(in the rows, 128 means zero)
These are runs of 8 systems, one row a step. Runs of the same system follow the same rule from any start.
Q_984, seq 1, 11 rows:
[[ 90 119 150 166 171 116 115  66 118 129 116 107 152 133 137  92 133 180]
 [129 163 154  97 104 109  85 126 113 140 130 133 188 160 110 170  97 175]
 [125  78 124 134 131 142 111 140 147 152  87  96 105 126  92 209 149 154]
 [129 101 145  93 176  73 129 138  96 155 159  88 114 118 125 161 112  78]
 [149 110  89 106  96 132 153 157 143 150 185 119  83 126  95 106  76 143]
 [ 94 137 102 169 166 165 142 116 150 141 192 127  95 144 183 129 140 129]
 [144 159 125  81 109 151 107 134 116 152 148 173 143 188 166 103 155 102]
 [123 103  82 134 110 165 119 152 155  72  79 175 118 129 134 150 141  94]
 [150 152 168 127 131 100 164 130 121  93 109 118 126  79 163 118 170  67]
 [152 123 120 149 112 125 145 133  97 117  95 140 144  99  84  31 112 142]
 [ 90 163 148 179 129 124 122  63 146  87 124 128 147 104 141 119  99 172]]
Q_696, seq 2:
[[121 117 134 122 147 109 133 116 147 171 194  73 101 150 125 163 121 178]
 [147 145 116 101  97 151  87 102 127 166 183 146 135 170 148 119 161 163]
 [103  92  70 147 161 172 123 131 148 128 172 145  97 171 163 130 163 127]
 [155 118  97 104 137 115 125 110 116  89 182 145 134 124 186  89 138  72]
 [144  95  76 138 120 159 152 165 110  92 129 156 140 119 119  60  97 118]
 [119 140 152 165 149 120 173 104 106  57 130 113 160 118 147  98  81 128]
 [111 160 159 133 127 137 115 144  92 118  60 161 202 118 122  94 118 135]
 [ 80 151 157 172 146 126 142 122 131 115  48 141 106 123 105 163 119  96]
 [142 134 172  88 115  72 115 138 136 131  69 115 137  81 119 172 150  98]
 [137 124 126 126 108 117 125 161 139 193 109 107  86  99  61 166 100 138]
 [151 127 169 109 102 106 142  94 154 147 158  67  99 137 116 168 145 180]]
Q_846, seq 3, 11 rows:
[[133 130  66 106 134 118  94 197 125 129 115 177 160 158  95 142 137 131]
 [177 137  90 171 121 117  98  74 128 103 146 143 117  90 164 110 165  91]
 [141  66 132  86 130 149 168 132  98 101 143 113 126 154 143  82  81  96]
 [131 196 145 157  93 168 151 159 133 123 151 138 151  97 142 156  80 145]
 [ 95 141 178 138 146 111 180 125 149  92  88 113 114 118 135 105 195 138]
 [100 149 126 129 166  91  92 142  92 161  80 151 171 158  93 113  87 122]
 [178 110 124 133  88  98  82  94 126 106 114 111 141  61 103 162 144 140]
 [122  54 126 143 189 150 145 120  94 136 166  76 119 136 141 138 121 120]
 [127 166 160 105  87 148 129 114 146 205 152 116 106 129 139 135  79 148]
 [ 80 113 121 119 122 138 144 150 182  90 120 135  93 145  99 160 180 176]
 [119 165 103 137 178 104  89 137 107 175 132 163 134 169 144 127 173  85]]
Q_984, seq 4 (11 x 18):
[[130 193 139 106 103 111 136 141 157 147 154 144 167 110 167  70 105 168]
 [ 87 134 121 171 131 178 102 122 119 113 107 166 129 158  90 135 186 171]
 [154 138 146 109 144  75 101  88 127 114  81 118 154 161 165 174 131  92]
 [158  81 122  96  96 130 122 182 116 118 117 117 149  60  82 136 130 141]
 [107 121 158 184 159 136 169  91 108 130 135  87  76 109 108 134  94 108]
 [125 145 131  86 132  97 129 130 146 182 160 117 152 144 158  66  93 169]
 [ 80 140  98 151 124 172  96 146 136 114 153 168 121 159  92 172 142 168]
 [162 129 138 114 140 104 123 102 145 140 110 103 113 179 177 181 172  85]
 [157  77  91  84 120 127 108 190 102 123 130 146 149  80 106 113 122  91]
 [118 134 147 168 112 153 184  95 136  91 147 116  58 102 119 126  98  96]
 [130 155 134 123 152 120 153 138 141 170 137 121 160 134 185  44 129 154]]
Q_176, seq 5, 11 rows:
[[127 124 102 187 133 133 167 150 186  99  76 118 106  89 145 155 132 127]
 [ 90 150 166 125 178  60 105 101  95 112 118 125 173 110 134 120 109 109]
 [167 126 126 131  74 118 127 119 122 124 115 113 111 138  49 156  83 169]
 [121 115 111 187 161 175 114 139 123 104 142 114 168 115 162 188 154 147]
 [131 133 191  78 142  99 114 133  79 173 139 104 142 138 104 131 172 120]
 [149  90  77 137 112 145 122 113 158 154 148 117  56 170 107 170 124 126]
 [120 123 104 118 171 130 141 174 110  86 190 141 160 123 175 124 148  92]
 [157 138 140 121 111 111 142 110 102 165 144 126  98 138  93  38 154 135]
 [124 117  86 126  95 182 108  96 169 120 138 162 122 158 182 125  90 142]
 [ 98 144 163  92 130 142 163 203 131 118 101 150 162  90 147 100 151 109]
 [127 151 142 159 123  92 137  70 160 167  75 117  73 116 126  97 123 116]]
Q_665, seq 6:
[[129 101 141  96 153 105  86  93 104 141 179 113 116 147 142 164 189 102]
 [130 110  69 122 119 147 102 162 118 158 155 169 101 153  66 102 138 141]
 [157  88  88 129 125 161 150 124 146 111 176 117  81 115 179 138 129  74]
 [136 150 119  84 128 111 141 167 122 108 175 156 159 145 152  62 173 135]
 [133 167  79 177 117 136 160 130 163 108 101 169 103 141 144  91  85 106]
 [143 112 141 105 140  94 140 124 127  59 102 122 185 106 183 124 120 100]
 [102 181 157 158 134 130 130 152 100 150  86 155 172  90 108  76 110 143]
 [140 111 162 127 117 115 150  85 137 141  71  84 116 121 137 144  50 119]
 [ 98 133 186 109 135 125 121 146 115 119 137  97 185 108 112 171 136 193]
 [122 164 154 170 109 127 115  90 139 183  98 117  71 126  84 164 149 142]
 [117  59 118 101 159 116  96 105 119 126 133  97 122 181 119 186 137 141]]
Q_699, seq 7:
[[112 117 172  94 118 136 173 118 130  68 187 106  99  98 152 135 165 114]
 [160 157  78 137 139 126 160 199 121 120 168 154 143 138 139  80 129 106]
 [108 160 112 147 117 110  88  57 132  77 155 172 138 133 143  92 123 137]
 [181 124 149 128 114 129 136 125  78  92  57 128 179 147 116 117 128 107]
 [105 124 113 142 113 170 121 110 166 153  70 156 108 127 168 136  70 100]
 [ 89 112 185 110 126 100 183 126 152  94  90  95 104  97  97 117 113 148]
 [125 173 110 131 127 113 143 187 126 188 138 136 112 149  80 135  72 132]
 [117 145 120 160 136  74  85  76 160 142 135 112 122 119 107 144 148 191]
 [149  96 155 114 150 144  96 147  61 171 108 108 160 155  93 157 162 132]
 [143 100 110 118 116 158 106 113 172 170 147 113  93 113 186 182 140 108]
 [ 92  81 146 113 165 144 169 164 122  90 163 102 127 100 137 113 180 138]]
Q_176, seq 8 (11 x 18):
[[150 128  82 128 158 126 109 142 124 194 191 116 112 175 145 160 128 118]
 [136 116 107  89 112 124 131 145 126  87 201 149 103 134 129 110 196 113]
 [156 119  95 146 139 164 145 120  98 153 124 152 110 174 145  50 139  90]
 [128 123 117  82  88 147 121 124 165 143 162 152 128  89 182  72 101 129]
 [ 78 133 156 121 117 162 181 143 154  99  76 157 104 130 130  74 131 126]
 [125 181 133 144 133  89 138 120 168 156  75 131 143 112 176 110  77 114]
 [ 90 136 132 114 103  81 106 117 160  72  86 152 139  81  86 140 111 155]
 [143 150 143 195 135 137 135 121  90 105  66 119 151 119 101 167  96 112]
 [145 102 150 124 137  97  89 113 117 148 133  78 174  77 122 175 122 170]
 [ 94 107 159 134 137 154 128 124  97 121 143 106 101 158  69 199 144 145]
 [182 128 108 138 163 113 134 156 117 161 169  81 136 167 154 182 152 120]]
Q_883, seq 9 (11 x 18):
[[100 137 144  83 131 109 133 158 126 208 162 116  88 147  85 127 105 139]
 [126  89  82 163 133 117 110 102 166  76  77 124 138 143 114 148 115 175]
 [180 135 138 104 137 111 110 142  95 131 174 117 162 112 166 130 204 103]
 [118 115 103 125 109 170 114 114 128 191 125 152  67 161 102 106  82 110]
 [111  83 127 118 118 138 149 108 145  24 126 123 152 112 153 131 108 141]
 [151 179 123 132 135 128 163 201 129 156 169 132 117 120 139 127 180 107]
 [114 143 123 125 107  89 124  72 159 148  77 144  85 156 110  85  79 132]
 [130 123 131 112 127 119 101 155  92  59 125 144 211  97 117 148 119 138]
 [159 170 140 180 120 175 133 130 114 188 116 129  97 113 137 142 168  97]
 [ 68  97 169  95 147 116 135  80 128 133 116 117 120 136 139  85  69 135]
 [120 135 109 147 141 122 133 187 132  91 157 117 155 104  96 203 130 159]]
Q_696, seq 10, 11 rows:
[[119 100 150  74 142 101 149 128 113 146 214  86 101 132 121 128 110 128]
 [166 163  98 123  75 163 126 136 146 140 162 148 145 175 140 108 115 183]
 [ 80 121 102 178 188 135 129 117 140 103 168 131 130 139 152 111 174 161]
 [154 132 118 107 139 121  91 103  73 112 135 163 154 164 157 107 142  61]
 [130  84  74 151 119 166 145 139 156  95  80 153 109  98 140 105  95 103]
 [119 126 179 117 143 100 171 133  94  79 156  99 150  68 133 115 100 104]
 [144 174 148 125 100 134 148 162 110 152  75 146 166 151  92  91  89 154]
 [ 68 155 154 177 149 107 129  96 159  98  91 123 118 123 110 170 138 163]
 [147 138 159 102 137 102  75 135  93 165  98 131 157 116 122 179 178  91]
 [138  99 100 134 108 138 130 125 168 187  88 122  52 120 106 144 109 108]
 [134  96 157  72 104 106 140 117 149 104 190  84 110  96 134 160 136 152]]
Q_846, seq 11:
[[163 118  82 105 120 105  71 164 123 150 175 140 146  90 108 167 156 129]
 [158  89  90 168 137 141 149  78 131 128 173 103  70 140 145  96 146 118]
 [118 138 146  66 102 151 149 132 137 130 160 137 119 193 159 134  70 111]
 [127 169 118 148  88 177 144 178 159 107 126 165 143 113 132 131 175 167]
 [ 97 140 128 153 176 107 140 113 129 110  78 156 115 140 156  87 164  68]
 [156 128 114  80 106  87 101 145  99 123 112 153 178 106 108  87  73 111]
 [163 120 124 188 117 146 147 112 106  66 152 102 133  74 110 160 123 133]
 [121 128 191 120 170 125 177 116 108 153 132  67 136 150 172 118 113 119]
 [ 91 153 159 117  92 148 117 136 145 163  90 137 145 127  88 130  89 199]
 [ 97 120 135 147 156 108 102 130 143 116  95 127 109 108 107 202 198 115]
 [145  94  95 111 173  81  91 125 110 201 142 114 134 135 132  86 136 119]]
Q_665, seq 12 (11 x 18):
[[117 141  84 121 110 115 121 148 153 147 162 170  58 102  92  99 144  99]
 [159  81  88 123 165 117 182 157 132  95 150 104 110 158 160 114 134  89]
 [153 183 103 150 123 122 124 136 110  97 189 160 173 111 154  76 129 133]
 [161 134 121 139  86 155 160 105 141 102  57 149 121 147 147  74 113 112]
 [ 87 144 155 104 152 130 122 141 132 109 105 142 197 118 195 143  87 116]
 [107 165 165 124 104  81 131 140 143 140  73 135 124  57  85 103 112 137]
 [114 102 165 159 179 118 169 118 116 142  89  62 124 142 123 157  94 134]
 [145 156 158 132 110 101  88 101  98 131 172 103 161 114  92 168 122 177]
 [135  97 140 151  97 188 119 101 129 157  85 118  89 157  88 148 167 161]
 [100 110 128  87 149 142  81 111 129 157 172 131 118 161 160 193 139 104]
 [123 108  85  97 109 109 108 174 149 141 154 156  88 104  72 116 171 138]]
Q_240, seq 13:
[[143 188 117 141  97 100 148 144 163 116 175 133 129 110 119  90 151 191]
 [ 99 110 110 138 192 116 126 129 110 118 103 142 130 204 124  98 171 120]
 [159 164 113 120 106 131  81 140 110 104 127 161 203 122 159 170  99 113]
 [ 85 120 164  92 104 162 138 133 128 112 109 166 105  80 133  74 155  94]
 [131 128 167 144 157 137 186 129 112 132 118  79 123 149 152 161  65  96]
 [150 151 143 117  87  73 144 130 162 111 114 106 140  86  93 105 125 192]
 [101 108 130 179 173 129 114  84 109 125  83 120 106 162  96 131 183 133]
 [172 137 114 111 124 104  63 124 125 176 119 122 172 112 154 185 119 108]
 [ 85  88 120  98  92 167 103 115 136 131 140 166  78  82  97 100 122 118]
 [158 120 137 147 142 161 180 134 124 151 175  75  86 157 158 167 121 100]
 [136 137  93 113 122  80 140 163 162 143 162 116 145 109 111  79 106 194]]
Q_699, seq 14 (11 x 18):
[[154 125 100 148 126 129  84 161 121 116 101 134 210  92 127 153 144 163]
 [110 106 144 154 133 178 111  76 103 140 105 143  69 149 121 142 155  78]
 [148  81 144  73 140  93 162 146 147 124 126  80 144 101 176 120  96 110]
 [ 93 153 115 155 105 195 151 168 135 116 170 161 115 111 103 119 109 163]
 [142 181 145 140 146  53 147  90 132 122 137 117 107 167 126  99 164 120]
 [135 111  96  96 123 125  61 155 104 141 106 164 206 121 119 122 106 148]
 [133 115 141 168 101 171 124  71 136  96  99 123  79 137 119 192 147 110]
 [120  99 147 110 183 109 167 167 121 159  98  92 144 106 169  98 112  91]
 [101 134 122 102  70 162 128 134 151 133 186 151  89 100  97 115  88 162]
 [152 168 129 165 158  79 169 130 129  99 138  98 130 185 114 135 167 158]
 [112 151 117 118 140 125  49 130 101 181 117 174 179 107 142 115 125 115]]
Q_240, seq 15 (11 x 18):
[[ 81 137 189 137 170 145 122 145  68 129 125 120 150 116 101 174 143 105]
 [187 140 133 111  75 119 135 113 146 164  67 124 124 117 138 102  79 112]
 [ 75  83 142 140 148 116 131  91 153  76 146  99  92  83 119 158 138 147]
 [182 152 148 145 125 129 126 149  89 207 124  95 130 147  88 148 146 142]
 [125  94  61 127 125  98  91  86 187 131 113 145 107 117 151  97 110 140]
 [111 123 142 121 138 154 105 140  89 118 202 128 116 141 103 196 170 119]
 [174 130  91 120 110 155 143 171 142 191 118 142 130 132 153  69 105 121]
 [ 68 133 115 125 151 106 141  98 155  63 189 140 107 139 149 129 106 130]
 [169 142 148 113 119 151 157 193  83 127 129 122 166 166 102 128 166 143]
 [106 152  99 167 142 117 119 104 163 116  83 165 150 116 175  74  99 128]
 [ 95 138 188  78 135 103 120 127  95  81 143 129 143 135 114 179 152 100]]
Q_883, seq 16 (11 x 18):
[[ 96 148 126  86 128 147 107 133 146 158 160 156  96 192 152 170 156 103]
 [133  59  96  86 109 119 139 148 174 109  78 126  98 110 127 137 103 105]
 [136 125  89 152 152 101 129 140 109  75 171 155 119  90 118  84 179  93]
 [185 160 135 133  98 121 166 113  94 143 139 118  99 177 100  95  91 106]
 [120 143 126 130  91 164 129 128 145 103 119 151 181 108 146  80  75 186]
 [100 200 173 128 113 147 131 145 137 109 124 159 138 132 152 180 172 114]
 [105 118 157 110 143 107 140 147 143 187  47 120 108 102 129 125 102  88]
 [ 91 110 118 164 166  84  96 107 108  89 139 123 136  63  83 133 120 133]
 [185 129 154 165 147 133 149 126  72 149 140  74 136 163 101 145 156 142]
 [121 116 116 129 131 154 103  93 147 190 154 112 145 144 171  98  92 182]
 [ 90 112 140  84 109 150 103 128 150  90 152 139 128 159 129 202 159 156]]

Which system made each run below?
seq 17:
[[ 96 130 166 105 141 144 169 174 110 144  78 127 169 141 122  81  80 147]
 [ 80 215 167 156 115 110 139 106 149  90 104 156 123 131 118 155 113 135]]

Q_696
seq 18:
[[137 110  77 165 141 154 129 104 154 110 177 128 126 149 169  87 172 171]
 [133 163 121 104  95 143 122 117 110  77 134 189 120 170 140 116 140  70]]

Q_665
seq 19, 2 rows:
[[162  81  82 146 164 116 129 106 125 116 171 105  87 136 156 144 144  73]
 [128 101 113  94 145 119 142 143  85 112 202 131 141 136 114  62 108 126]]

Q_176
seq 20:
[[ 60 121 154  74 140 132  82 120 104 129 126 163 167 154 123 128  86 137]
 [182 131 112 152  90 145 117 167 129 151 106 125 114  74  90 165 174 126]]

Q_846
seq 21, 2 rows:
[[109 130 144 155 180 171 151 183  75 157 127 118 151 153 120 159 118 107]
 [177 135 116 119  85  86  94  75 148 162 162 107 114  88 129 117 104 149]]

Q_665
seq 22:
[[ 81 130 166 103 149  92 110  80 145 113 142 128 101  93 166 140 169  89]
 [172  81  95  98 114 134 149 201 100 109 140 126 139 106  86 114 118 112]]

Q_699
seq 23:
[[127 173 183 143  94 160 111  81 108 194 134 120 127 129 124 119 101 159]
 [110  98 125  87 109 149 128 150 188 110  95 123 134 153 152 195 150 159]]

Q_176
seq 24:
[[136 145  79 187 175 122 148 175 123 140 141 121 168 137 141 115  77 144]
 [126 158 194 109  84 114 122  49 125 102 130 128 113 106 141 110 143 124]]

Q_846
seq 25 (2 x 18):
[[106 141 174 150 156 124 113 101  87 121 181 105 136  63 138 161 135 110]
 [171 127 140 107  98 116 131 127 110 182  98 108 116 172  66  99 140 160]]

Q_665
seq 26 (2 x 18):
[[133 109  98 164 135 152 112  84 123 141 181 126 119  80 161  67 108 133]
 [102 154 170 103 103 190 141 111 112 111 157 147 152 183 163 112 111 154]]

Q_984
seq 27, 2 rows:
[[ 89  91  83 143 122 134 127 138 169  92 107 150  89  81 113 150  86 109]
 [181 135 178 117 119 108 164 147  88 112 157  79 153  77 131 131 142 110]]

Q_696
seq 28:
[[165 140 138 118 132 114 124 148 144 225 114  91 151 116 170 132 112 138]
 [ 76  92 132 107 116 169 112 127 161 130 144 132 105 132 107 138 177 193]]

Q_699
seq 29, 2 rows:
[[132 113 126 181 181 126 150  99  91 126 127 109 128 158 123  57 164 140]
 [137 153 125  81  83 141  91 107 132 164 177 148 148 151 148 124  77 150]]

Q_176
seq 30 (2 x 18):
[[162 124 154  92  70 153 151 108 132  75 174 116 148 118 160 109 124 158]
 [100 189 145 137 113 163 142 152 162 139  81 165 134 166 153 123 165 147]]

Q_665
seq 31:
[[146  87 132 112  87 196 174 168 144  99  84 125 142 131 139 118 113 150]
 [ 92 185 117 143 151 110 139 134 165 112 162 163 115 100 187 111 158  95]]

Q_883
seq 32, 2 rows:
[[137  97 106 135  90 157  86 117  94  90 156 146 142  84  72 139 103 151]
 [150 140 152 143 126 166 145  97 131 176 145 113  92 137 182  98 187 107]]

Q_240
seq 33:
[[ 95 163 151 127 153  73  96  62 132 179 125 126 109 148 132 127 104 128]
 [136 101 119 102  73 181  89 134 137 111 112 156 116 132 105 179 179 133]]

Q_696
seq 34, 2 rows:
[[124  95  91 108 110  96 145  83 178  74 133 134  87 145 140  94  90 128]
 [107 171 115 158 137 148 153 176 105  99 125 168 174 120 123  84  79 134]]

Q_176
seq 35 (2 x 18):
[[ 95 133 159  89 122 119  73  89 110 174  98 149 116 174  93 144 132 130]
 [165  82  64 123 114 128  87 164 157 141 114 127 133 111 111 182 155 144]]

Q_846
seq 36:
[[139 143 148 132 129 110 110 100 146  77 116 123 151 115 170 170 208 127]
 [123  98  95 121 162 121  93 169 100 198 110 145 122 112 101 118 114  78]]

Q_696
seq 37, 2 rows:
[[121  97  80 124 101 135  84 143 170 138 144 144 132  61 122 118 140 177]
 [138 116 156 145 161 152 162 117  69 139 192  86 101 162 117 140 133 106]]

Q_696
seq 38, 2 rows:
[[143 151  97 165 156  79  96 145 119 112 144 127 133 116  91 203 159 117]
 [179  95 117 137 138 116  91  99  56 107 154 115 144 134  94 142 161 108]]

Q_176
seq 39:
[[134 134 105 110  81 192 135 192 156 154 153 144 119 124 119 163 125 154]
 [124 156 132 150 167  89 174 122 152 137 190  91  96 140 156 110 167 146]]

Q_696
seq 40, 2 rows:
[[ 93 128 161 176 149 173 164 124 105 119 122 119  80  97 113 157 124  80]
 [185 126 137  84 135  66 109 128 112 175 146  87 161 149 138 132 138 140]]

Q_665
seq 41 (2 x 18):
[[110  49 100  98 144 148  98 171 128 146 112 120 165  97 112 125 110 165]
 [117 150 129 168 128 139 113 101 126 164 169 128  65  74 121 160 129  90]]

Q_846
